In the rows, zero is written as 128.
A single turn carries every row of the set below to another of its rows. Some are shown first; where does it send the rows asked next?
Diden: [138 133 136  75 120 123 146 107 137 150 125 125 137 104 146 140 141 158
 133 161 132  96 101 154 125 137 125 109 147  98 139 156 117 110 101]
sep: [118 138 126 103 144  94 128 174 108 130 131 129 162 153 146 139 123  72
 125 139 144 110 123 110 130 114 165  90 135 139 150 149 157 129 127]
navi: [116 148 173 136 170 158 149 127 148 116 141 104 103 175 124 117 170 112
 103 143 132  79 113 141 137 122 125 137 149 129 131 156 153 150 134]
tur: [133 137 126  81 120 111 126 110 122 156 129 133 133  91 152 149 150 153
 142 136 143  93 112 134 132 137 137 113 149  95 147 145 126 100  92]
rosi: [116  84 137 182 130 145 132 163 155 127  96 135 125 165 117 144 152 121
 109 128 154 137 151 142 109 140 107 124 125 135 112 102 142 171 156]
derib: [107 134 130 128 114 124 157  97 139 120 141 124 109 136 132 114 118 178
 133 119 114  78 131 155 124 117 111 135 170 123 145 150 131 124 103]
puson: [107  83 109 122 108 111 125 129 136 140 119 147 121  97 134 138 142 157
 138 143 138 101 135 132 134  89 113 146 134 153 129 158 122 152  85]
gido: [106 166 141 122 107  90 102 113 132 129 148 120 108  82 142 122 145 144
 142 136 148 122 117 146 171 132 137 122 138 124 142 151 141 143 108]
mepem: [130 129 145 146 145 131 139 170 142 144 111 114 137 171 137 164 177 121
 104 124 151 103 132 152 100 159 144  97 155 100 152  99 135 130 162]
Logip: [147 122 137 120 121 120 106 129  91 169 113 152 165 111 134 159 110 142
 128  94 109 147 148 140 119 109 125 148 124 130 136 133 156 118 151]
vupas: [118 149 129 126 145  99 124 125 103 101 155 123 157 160 137 127 102  81
 122 131 124 117 149 100 159 148 129 115 126 131 134 150 169 151 156]
gup: [121 122 153 122 125 142 137  94 146 116 117 133 125  97 119 117 113 163
 144 144 138 117 120 134 162 152  96 132 117 129  95 162 138 124  97]
pom: [122 120  95 135 146 103 136 152 159 147 127 141 131 147 130 134 135 155
 129 131 165 128 175 102 175 153 140 139 140 116 132  89 104 131 119]
zeme: [144 119 161 142 143 152 157 138 119 127 107 163 105 166 158  98 149  98
 131 109 110 151 109 119  92 136 134 127 162 117 125  99 164 130 133]
Vonaf: [117 120 134 131 115 142 119  95 133 131 135 137 129  86 123 117 119 151
 155 145 152 111 127 114 163 149 103 143 106 132 108 165 134 138  99]
Nud: [111 101 113 145 113  80 130 142 109 109 117 149 141 159 149 112 111  98
 135 125 119 159 148 101 111 115 132 105 157 158 140 123 158 146 129]
Nad: [109  90 131 115 118 118 140 145 149 124 109 149 120  99 136 138 130 172
 134 151 130 105 123 154 140  87 120 132 141 148 120 157 117 144  88]
Doz: [123 135 127 111 129 124 118 113  96 166 117 128 143 125 113 146 113 129
 113  90 121 129 154 134 142  97 112 148 102 142 136 135 178 129 160]
Mupas: [111 136 128 105 126 127 130 135  99 180 109 109 145 116 114 130 139 123
 120 118 137 128 134 124 142  96 131 131  92 171 158 144 161 124 159]
nug: [124 133  86 139 123 115 137 147 162 165 141 144 126 156 130 120 121 141
 136 136 173 131 163 116 149 140 142 135 140  98 141  88 104 144 117]
Von: [121 145 142 132 118 140 133 131  94 177 114 113 161 114 122 113 134 138
 144 118 129 135 129 113 122 134 139 132 112 174 170 145 145 100 154]
puvon: [137 114 178 156 136 170 149 118 145 118 106 161 100 148 146  97 143 141
 143 139 131 151 108 126 102 147 122 121 164 108 109 112 140 124 119]
bimet: [126  93 134 170 139 150 148 161 146 139  97 130 135 184 123 153 156 129
 110 110 147 103 148 142  82 148 119 116 151 115 130 100 138 134 147]
gaki: [141  91 147 126 154 129 152 138 117 114 107 165 105 155 165 122 166 103
 110 127  94 157 128 119 122 118 118 139 152 128 121 100 156 168 158]
Mogu: [126 151 158 153 144 135 127 152 144 131 122 106 131 154 132 147 169 113
 107 137 159 127 131 147 136 184 134  99 128 100 138 102 143 150 184]
gebe: [123 122 175 137 147 163 147 172 154 138 109 137 109 150 141 112 171 115
 129 162 149 116  88 144 102 105 154 114 155 135 131 142 131 135 104]
Deran: [137 143  92 141 120 111 120 140 169 181 145 125 140 165 120 122 129 118
 130 141 176 131 152 128 130 149 136 140 140  99 136 113 111 145  97]
radob: [108 158 151 112 110  87 118 108 149 120 134 108 105  97 138 120 146 151
 126 150 132 130 109 168 164 126 123 115 146 132 134 156 140 148 108]
fuda: [108 123 112 126 112 111 139  87 126 135 138 127 110 129 133 125 134 168
 137 103 124  76 142 131 119 118 110 141 166 123 147 144 141 116  91]
dav: [132 107 167 133 145 116 131 119 141 101 114 155  89 138 161 131 170 140
 108 146 107 162 128 147 138 119 116 129 170 109 113 107 141 169 149]
Dopos: [148 104 158 116 179 152 153 136 117 115 121 144 130 155 149 132 168  90
 104 143 103 123 124 108 147 141 114 150 122 132 113 132 155 166 165]
fefef: [129 125 107 141 156  89 118 145 164 149 126 118 145 153 119 144 152 140
 119 129 164 127 172 106 175 168 131 147 141 131 123 114 113 126 102]
gira: [149 105 164  93 180 151 145 115 137 120 121 136 123 145 146 157 176 123
  97 165 119 107 121 131 148 135 108 135 136  98 105 139 138 153 150]
zuvu: [132 142 147 148 108 114 109 139  92 164 121 136 161 111 138 130 125 148
 142 101 109 155 138 135 111 124 143 143 141 160 165 137 144 113 152]
sud: [140  89 116 110 136 105 127 133 102 116 121 157 175 138 152 141 107  91
 132 156 122 151 146  89 135 143 120 111 120 132 117 139 145 150 146]
tam: [144 139 174 131 156 156 146 175 127 141 114 144 123 158 152 109 165  75
 128 130 129 129  88 129 101 129 160 121 147 129 134 130 158 130 122]
denaz: [122 123 123 127 131 122 149 135 106 128 117 139 158 172 137 111  99  90
 146 117 138 118 131  86  98 144 140  94 145 134 139 133 164  96 113]
dubim: [126 110 152 163 138 149 124 156 151 130 104 126 135 141 123 146 158 111
 112 151 165 148 136 137 139 171 114 110 101 117 109 106 139 170 176]
ruf: [134 148 174 137 175 150 143 158 126 120 137 121 123 165 141 114 169  73
 110 133 118 110 106 125 142 137 142 143 131 144 131 149 165 158 148]
Gete: [139 137 104 142 139  91 108 140 171 171 136 109 151 162 115 138 151 117
 118 137 171 131 157 124 147 162 131 147 141 121 126 129 116 137  89]

fuda -> Vonaf
gup -> Diden
Where do these go?
gebe -> dav
Dopos -> tam
Gete -> nug
Mupas -> zuvu
Nud -> vupas
Mogu -> bimet

